One turn moves every row onto another: examples first, then more rows asked:
gomu: [ 16   7 -10 -21   4   1  -4   2 -12  -3  -5  14 -15   1  -3   1  16  -3
   3 -17 -28   0  -8  -7  -1   0  -6 -17  -3   4   1  -1  -2  -7]
Tik: [-11  15  10 -10 -15   5  -9   6   6   2   7 -25 -23   6  11   0 -19  11
  16   1   7 -14  -7  -4   4  -8  10   1  -8 -14  -8   9  -1  11]
siv: [  5   3 -28 -19  -4   3  -2  19   0  -6  -9   5 -12  -7  -2  -3   6  -9
   5 -14  -6  12   3  -6  -3 -15 -17  -7   1  10   2  -7  18 -11]
Fugi: [ 11   4 -27 -16   2   6   3   3 -13 -18   0  -2 -24 -13   3  14 -10   7
  15  -8 -11  -5 -12  11  16  10 -19 -18 -11  -3   3  10  16   0]
nif: [-20   6  15  -9 -13  -1 -14  10   0   1   9 -18 -21   8   8  -4 -12  16
  18  -2  -4  -3 -14  -4   6  -8   8  -4 -13 -10  -3  11  -4  21]
Pubug: [  8   8 -20 -17  -8   2  -2   8  -1 -25   1   5   6 -14   2   9   4   8
   5 -21  -9 -17   7  -6 -13   1  18   7  -5   1   6  -4  18 -11]
Dar: [ 22  21 -16 -20  -7   2   1  -7   2 -18 -11   5  -5 -10  -1  -1   0  -2
   7 -17 -14   5   4  -8  -9   2   6  -2   8   7   7  -2  10 -11]
gez: [  2   1 -27 -12  -2   0   3   2  -9 -27  -2   4 -10 -15  -2  20  -6  11
   5 -11 -19 -17  -4  -1   6   9 -10 -10 -20 -15  -4  13  11   2]
miza: [-26   6   8  -4 -15   4 -16  13   8  -2   6 -16 -19   5  12  -6 -11  12
   8  -2   8   2   0  -5   1  -6  10  15  -3 -12  -2  11  -3   8]
Guv: [ 13  12 -25 -17  -1   0   5  -4  -3 -18 -13   1 -18 -12  -7   9 -10  -4
   7  -8 -16   8  -4  -5   7   0 -22 -14  -4  -5  -2   9   8  -3]
nal: [  0  14 -21 -27 -13  19   3   5  12 -17  17   2 -17  -3   4  12   6  20
   8 -17 -22  -1  -8   8   9   3  -7 -15  -3  -8  10   0  16  -9]
zadid: [-25  12  10 -11 -16   7 -18  14   6  -1  10 -22 -17   4  10  -3  -8  12
  16  -1   6   1  -6   0  -2 -14  15   9  -2 -10  -4   3   1  16]
bepu: [ 15   0 -11 -17   7   4  -9  12 -21  -5   3  11 -17  -4   7   2  12   4
  12 -13 -20  -7 -17   8   7   7   1 -16  -9  12  10  -2   7  -2]
Gib: [-15   0  17  -3 -13  -2 -15  13   4   7   5 -14 -15  10  13 -12 -10   8
   7  -6   6  -7  -4 -13   0  -6  17   6  -8  -2   2  10  -4   6]
pabar: [-13   9  12  -5 -14   1  -8   4   5   3   5 -19 -23   7  12  -5 -18  12
   7   0   7 -13  -3 -11   5   0  10   7  -8 -17  -5  17  -5   3]
busi: [-17   6   8  -6  -5   1 -19  16 -10   7   5 -23 -27   3  10  -1 -10   4
  17   5   8  -8 -10   1   2 -11   8   4  -6 -10 -11   7  -3  15]
san: [  3  15 -18 -29 -13  12   6   4  15 -11   4   8 -14   3  -6   6  10   5
   2 -20 -25   6  -2  -6   0  -6 -13 -13   1  -8   3  -3   9 -14]
bof: [-17   3   8   1  -8   0 -17  13  -6   5   0 -17 -27   3  11  -4 -10   3
   6   3  11  -7  -2  -7   3  -4   5  10  -5 -11  -8  14  -7   8]
lalez: [  6  -8 -17 -13   5  -3  -8  16 -21 -11  -1  14  -8  -5   0  11  13   4
   3 -16 -24 -22  -8  -4   3   3  -2 -14 -20  -2  -3   2   6  -3]
furo: [-26  -1  14  -4 -11   1 -16  12   2   2   7 -11 -23   9  10  -6  -9  14
   6  -3  -1  -1  -7  -8   8  -3   5   3 -12 -13  -1  17  -8  12]
Feref: [  6  -1 -29 -18  -1  10  -9  25  -7  -8   3  -1 -14 -11   8   1   8  -1
  10 -14   0   2  -3   8   1  -9  -5  -6  -2  18  10 -10  27 -11]
rig: [ -5   6 -25 -22 -15   7   6  10  14 -24   9   6  -3  -5  -2  15   4  19
   1 -22 -19 -16   3  -8   0   0  -1  -5 -13 -14   2   2  18 -10]
feva: [ -1 -11 -28 -12   0  -2  -8  25 -13 -15  -5   7  -1 -13   3   6   7  -2
   3 -16  -5 -11   2  -4  -6  -8   0   0 -14   9   1  -4  22  -5]
nenam: [ 20  17 -19 -20 -10  11   0  -1   2 -21   4  -2  -6 -14   9   5  -5  11
  15 -16  -7  -4   0   4  -3   8  14  -1   2  12  15  -3  22 -12]
pofud: [-10   5  18  -8 -12  -1 -14  14   0   6   5 -20 -16   8  11  -9 -13   7
  15  -3   8  -9  -9 -10  -1 -11  18   1  -8   2   0   4   1  13]

busi turns into zadid
miza turns into furo
Feref turns into nal
And these:
lalez turns into Pubug
Dar turns into Guv

